500 stands for zero in the data rows.
Here are some points, one per row:
c(569, 554, 644, 535, 628, 403, 722, 564, 986, 890, 625, 555, 262, 688, 999, 803, 414, 377, 478,
  480, 352, 307, 446, 631, 476, 348, 696, 422, 468, 448, 199, 589, 840, 633, 567, 439, 642, 513,
  384, 576, 651, 419, 418)
c(348, 490, 498, 511, 688, 554, 490, 545, 340, 248, 541, 639, 629, 418, 283, 423, 553, 642, 603,
  484, 267, 408, 590, 424, 482, 423, 450, 533, 538, 395, 630, 390, 459, 510, 622, 569, 518, 460,
  471, 537, 361, 478, 477)
c(638, 308, 446, 516, 604, 480, 489, 538, 511, 323, 505, 466, 731, 419, 394, 467, 597, 501, 503,
  590, 559, 528, 497, 499, 652, 486, 422, 438, 633, 508, 549, 557, 442, 469, 414, 547, 233, 694,
  682, 400, 438, 488, 618)
c(496, 861, 595, 664, 617, 792, 516, 399, 646, 581, 486, 241, 284, 658, 431, 472, 478, 403, 334,
  516, 478, 585, 401, 529, 320, 676, 440, 520, 518, 686, 437, 587, 334, 377, 501, 392, 513, 477,
  487, 448, 525, 507, 513)
c(496, 470, 499, 500, 536, 607, 475, 456, 327, 269, 560, 627, 687, 486, 314, 375, 545, 692, 490,
  584, 434, 485, 544, 335, 482, 548, 646, 549, 506, 368, 537, 352, 494, 422, 491, 600, 575, 422,
  586, 714, 407, 474, 499)
c(355, 467, 505, 415, 439, 318, 420, 401, 537, 554, 376, 669, 327, 635, 712, 636, 349, 530, 597,
  406, 552, 565, 439, 533, 385, 309, 555, 537, 397, 600, 164, 671, 801, 677, 455, 421, 697, 320,
  143, 618, 714, 556, 435)
c(479, 569, 509, 688, 529, 728, 604, 378, 522, 520, 540, 252, 356, 554, 516, 479, 558, 425, 373,
  433, 498, 516, 565, 441, 519, 685, 389, 593, 597, 575, 828, 542, 438, 433, 432, 517, 466, 522,
  574, 442, 550, 609, 644)
c(412, 446, 473, 476, 430, 324, 411, 575, 392, 437, 431, 658, 671, 423, 505, 481, 448, 414, 468,
  543, 481, 547, 407, 491, 502, 532, 474, 632, 526, 546, 478, 311, 511, 455, 625, 493, 421, 347,
  474, 546, 385, 586, 462)
c(327, 446, 567, 465, 392, 231, 446, 619, 368, 438, 507, 573, 510, 413, 653, 629, 549, 413, 722,
  562, 501, 419, 529, 603, 466, 396, 497, 480, 483, 439, 415, 398, 562, 489, 394, 353, 609, 505,
  298, 735, 665, 511, 505)
c(551, 273, 540, 459, 437, 488, 377, 421, 543, 429, 305, 444, 547, 688, 335, 339, 302, 793, 483,
  260, 410, 455, 386, 480, 397, 585, 696, 738, 476, 509, 492, 601, 701, 521, 435, 380, 602, 434,
  514, 459, 460, 551, 321)
c(671, 625, 432, 676, 531, 691, 469, 545, 418, 429, 630, 494, 456, 542, 548, 429, 681, 402, 383,
  507, 583, 563, 448, 549, 556, 560, 324, 516, 632, 505, 623, 484, 253, 542, 409, 534, 464, 647,
  726, 435, 349, 426, 596)
c(640, 391, 485, 501, 384, 582, 411, 301, 448, 459, 571, 453, 518, 561, 432, 362, 563, 470, 477,
  591, 514, 453, 432, 460, 446, 501, 376, 376, 431, 556, 596, 509, 463, 569, 460, 446, 308, 490,
  598, 343, 447, 597, 422)
c(431, 732, 672, 744, 604, 720, 548, 276, 654, 656, 557, 402, 340, 566, 460, 428, 522, 461, 421,
  478, 520, 549, 475, 648, 409, 643, 404, 536, 463, 738, 605, 588, 318, 410, 390, 572, 513, 478,
  612, 390, 462, 552, 434)
c(510, 600, 520, 553, 536, 862, 579, 143, 622, 610, 313, 229, 289, 965, 458, 610, 344, 538, 265,
  251, 649, 650, 383, 481, 409, 570, 595, 600, 454, 744, 354, 746, 634, 434, 438, 391, 511, 256,
  455, 224, 645, 610, 112)
c(458, 636, 588, 570, 374, 440, 562, 786, 797, 793, 659, 591, 506, 493, 832, 716, 587, 361, 558,
  541, 342, 296, 570, 699, 556, 372, 628, 251, 603, 479, 334, 535, 705, 598, 584, 642, 616, 555,
  318, 820, 508, 382, 527)
c(495, 603, 326, 509, 523, 552, 541, 660, 331, 433, 534, 699, 659, 336, 385, 243, 626, 554, 556,
  486, 442, 491, 465, 478, 423, 498, 545, 573, 449, 367, 561, 309, 606, 490, 481, 552, 482, 544,
  512, 482, 538, 452, 587)
c(681, 569, 490, 505, 427, 564, 410, 468, 340, 460, 636, 384, 610, 365, 365, 513, 609, 550, 528,
  499, 534, 529, 545, 510, 673, 541, 395, 456, 486, 467, 592, 528, 520, 524, 569, 476, 354, 566,
  753, 341, 399, 546, 652)
c(658, 376, 477, 457, 539, 511, 482, 453, 404, 406, 640, 408, 704, 299, 381, 475, 593, 597, 626,
  445, 577, 595, 407, 473, 539, 457, 556, 476, 490, 349, 555, 472, 356, 442, 576, 676, 442, 654,
  652, 458, 380, 505, 659)
c(568, 277, 461, 310, 527, 325, 462, 319, 541, 461, 378, 338, 423, 699, 359, 439, 539, 736, 428,
  258, 540, 596, 489, 411, 489, 697, 703, 490, 514, 598, 395, 677, 615, 574, 586, 416, 376, 384,
  584, 315, 533, 578, 357)
c(363, 500, 399, 441, 500, 408, 571, 781, 355, 499, 381, 597, 620, 313, 632, 487, 398, 324, 786,
  506, 415, 482, 486, 425, 524, 478, 487, 344, 482, 570, 463, 545, 258, 443, 511, 448, 604, 427,
  533, 624, 532, 362, 611)
c(387, 520, 559, 474, 452, 184, 583, 642, 490, 641, 532, 724, 401, 500, 610, 615, 393, 374, 478,
  445, 603, 314, 609, 537, 565, 177, 545, 434, 372, 410, 367, 566, 637, 433, 529, 435, 553, 488,
  254, 689, 581, 377, 620)
c(276, 441, 482, 301, 464, 502, 487, 622, 388, 471, 285, 656, 592, 338, 613, 576, 511, 427, 433,
  549, 485, 431, 471, 499, 417, 492, 494, 662, 435, 382, 518, 396, 492, 492, 543, 583, 464, 432,
  426, 449, 428, 517, 489)
c(650, 570, 623, 403, 538, 713, 570, 409, 477, 503, 542, 512, 515, 502, 382, 422, 611, 406, 420,
  626, 546, 599, 472, 517, 690, 528, 289, 499, 567, 489, 767, 433, 283, 480, 537, 480, 453, 720,
  634, 520, 451, 501, 589)
c(556, 598, 448, 467, 427, 256, 551, 586, 778, 602, 579, 601, 413, 467, 756, 743, 452, 392, 540,
  546, 420, 422, 718, 558, 632, 192, 693, 461, 493, 547, 334, 519, 584, 611, 553, 505, 730, 571,
  205, 691, 585, 409, 527)
c(302, 395, 513, 376, 348, 317, 548, 615, 641, 523, 396, 424, 313, 637, 621, 493, 264, 658, 658,
  409, 682, 604, 374, 378, 392, 470, 623, 592, 420, 692, 330, 751, 521, 508, 493, 354, 518, 172,
  422, 375, 595, 573, 269)
c(557, 446, 583, 492, 574, 557, 501, 432, 415, 527, 449, 281, 514, 712, 373, 431, 460, 437, 273,
  463, 582, 548, 439, 476, 549, 677, 435, 551, 430, 563, 538, 602, 488, 587, 461, 473, 538, 439,
  642, 359, 548, 499, 327)
c(446, 497, 524, 547, 588, 558, 458, 620, 313, 409, 509, 700, 538, 236, 397, 345, 525, 466, 547,
  648, 296, 621, 546, 521, 498, 411, 606, 579, 509, 308, 434, 469, 595, 415, 501, 587, 500, 493,
  498, 421, 489, 513, 472)
c(634, 366, 498, 423, 530, 498, 510, 406, 459, 476, 313, 382, 493, 587, 444, 357, 475, 813, 566,
  319, 627, 449, 481, 510, 466, 634, 587, 503, 581, 503, 448, 470, 591, 519, 505, 450, 363, 431,
  455, 350, 384, 593, 439)
c(489, 699, 468, 625, 578, 777, 458, 358, 511, 585, 684, 360, 408, 479, 478, 469, 401, 403, 336,
  491, 525, 575, 607, 507, 514, 695, 369, 518, 458, 593, 559, 569, 334, 498, 546, 487, 417, 725,
  643, 543, 454, 623, 555)
c(276, 436, 521, 420, 395, 276, 504, 502, 473, 427, 341, 652, 457, 544, 494, 631, 346, 474, 633,
  562, 565, 456, 466, 423, 499, 503, 638, 546, 456, 454, 396, 460, 647, 604, 425, 455, 485, 344,
  303, 556, 532, 453, 457)
c(626, 483, 508, 501, 501, 496, 497, 475, 353, 457, 648, 493, 689, 373, 396, 419, 623, 583, 515,
  686, 467, 551, 590, 527, 563, 571, 261, 457, 593, 334, 616, 336, 203, 469, 580, 664, 224, 681,
  650, 509, 505, 309, 752)
c(572, 453, 390, 293, 470, 541, 457, 299, 594, 428, 490, 360, 433, 699, 438, 415, 473, 491, 353,
  300, 609, 545, 448, 446, 573, 580, 404, 469, 597, 456, 535, 550, 471, 467, 395, 416, 512, 408,
  646, 318, 536, 725, 360)
c(487, 574, 526, 557, 442, 208, 498, 696, 572, 553, 500, 613, 399, 332, 682, 724, 514, 340, 583,
  638, 494, 210, 635, 448, 530, 185, 551, 365, 498, 531, 423, 291, 579, 464, 472, 695, 665, 613,
  401, 691, 641, 322, 559)
c(649, 311, 369, 508, 587, 466, 448, 586, 407, 448, 615, 431, 715, 160, 419, 447, 701, 699, 504,
  608, 420, 575, 440, 476, 447, 544, 376, 460, 574, 397, 709, 350, 411, 372, 547, 571, 514, 644,
  499, 583, 279, 375, 575)
c(604, 525, 539, 702, 510, 730, 470, 371, 659, 540, 424, 356, 489, 569, 470, 431, 568, 379, 383,
  483, 594, 634, 570, 443, 440, 596, 404, 463, 423, 434, 632, 514, 340, 547, 534, 414, 522, 581,
  594, 365, 520, 535, 504)
c(344, 494, 324, 421, 351, 341, 475, 753, 389, 515, 519, 737, 502, 345, 429, 675, 428, 473, 702,
  809, 437, 448, 628, 634, 520, 437, 449, 381, 449, 459, 586, 333, 517, 524, 440, 567, 596, 564,
  370, 675, 521, 487, 657)
These points spread out most along one direction. Take the direction at right angles to it along which they spread out most. Go by this last direction. How far along it is each point below, from 0 to 99? The average is 50, and the first point in the table lies past the average. One standard deviation of the points above along it is 16.
c(302, 395, 513, 376, 348, 317, 548, 615, 641, 523, 396, 424, 313, 637, 621, 493, 264, 658, 658,
  409, 682, 604, 374, 378, 392, 470, 623, 592, 420, 692, 330, 751, 521, 508, 493, 354, 518, 172,
  422, 375, 595, 573, 269) 75
c(650, 570, 623, 403, 538, 713, 570, 409, 477, 503, 542, 512, 515, 502, 382, 422, 611, 406, 420,
  626, 546, 599, 472, 517, 690, 528, 289, 499, 567, 489, 767, 433, 283, 480, 537, 480, 453, 720,
  634, 520, 451, 501, 589) 41
c(387, 520, 559, 474, 452, 184, 583, 642, 490, 641, 532, 724, 401, 500, 610, 615, 393, 374, 478,
  445, 603, 314, 609, 537, 565, 177, 545, 434, 372, 410, 367, 566, 637, 433, 529, 435, 553, 488,
  254, 689, 581, 377, 620) 47
c(446, 497, 524, 547, 588, 558, 458, 620, 313, 409, 509, 700, 538, 236, 397, 345, 525, 466, 547,
  648, 296, 621, 546, 521, 498, 411, 606, 579, 509, 308, 434, 469, 595, 415, 501, 587, 500, 493,
  498, 421, 489, 513, 472) 36
c(510, 600, 520, 553, 536, 862, 579, 143, 622, 610, 313, 229, 289, 965, 458, 610, 344, 538, 265,
  251, 649, 650, 383, 481, 409, 570, 595, 600, 454, 744, 354, 746, 634, 434, 438, 391, 511, 256,
  455, 224, 645, 610, 112) 97
c(568, 277, 461, 310, 527, 325, 462, 319, 541, 461, 378, 338, 423, 699, 359, 439, 539, 736, 428,
  258, 540, 596, 489, 411, 489, 697, 703, 490, 514, 598, 395, 677, 615, 574, 586, 416, 376, 384,
  584, 315, 533, 578, 357) 71
c(604, 525, 539, 702, 510, 730, 470, 371, 659, 540, 424, 356, 489, 569, 470, 431, 568, 379, 383,
  483, 594, 634, 570, 443, 440, 596, 404, 463, 423, 434, 632, 514, 340, 547, 534, 414, 522, 581,
  594, 365, 520, 535, 504) 57
c(496, 470, 499, 500, 536, 607, 475, 456, 327, 269, 560, 627, 687, 486, 314, 375, 545, 692, 490,
  584, 434, 485, 544, 335, 482, 548, 646, 549, 506, 368, 537, 352, 494, 422, 491, 600, 575, 422,
  586, 714, 407, 474, 499) 38
c(638, 308, 446, 516, 604, 480, 489, 538, 511, 323, 505, 466, 731, 419, 394, 467, 597, 501, 503,
  590, 559, 528, 497, 499, 652, 486, 422, 438, 633, 508, 549, 557, 442, 469, 414, 547, 233, 694,
  682, 400, 438, 488, 618) 37
c(489, 699, 468, 625, 578, 777, 458, 358, 511, 585, 684, 360, 408, 479, 478, 469, 401, 403, 336,
  491, 525, 575, 607, 507, 514, 695, 369, 518, 458, 593, 559, 569, 334, 498, 546, 487, 417, 725,
  643, 543, 454, 623, 555) 53
c(634, 366, 498, 423, 530, 498, 510, 406, 459, 476, 313, 382, 493, 587, 444, 357, 475, 813, 566,
  319, 627, 449, 481, 510, 466, 634, 587, 503, 581, 503, 448, 470, 591, 519, 505, 450, 363, 431,
  455, 350, 384, 593, 439) 60
c(327, 446, 567, 465, 392, 231, 446, 619, 368, 438, 507, 573, 510, 413, 653, 629, 549, 413, 722,
  562, 501, 419, 529, 603, 466, 396, 497, 480, 483, 439, 415, 398, 562, 489, 394, 353, 609, 505,
  298, 735, 665, 511, 505) 41
c(681, 569, 490, 505, 427, 564, 410, 468, 340, 460, 636, 384, 610, 365, 365, 513, 609, 550, 528,
  499, 534, 529, 545, 510, 673, 541, 395, 456, 486, 467, 592, 528, 520, 524, 569, 476, 354, 566,
  753, 341, 399, 546, 652) 40
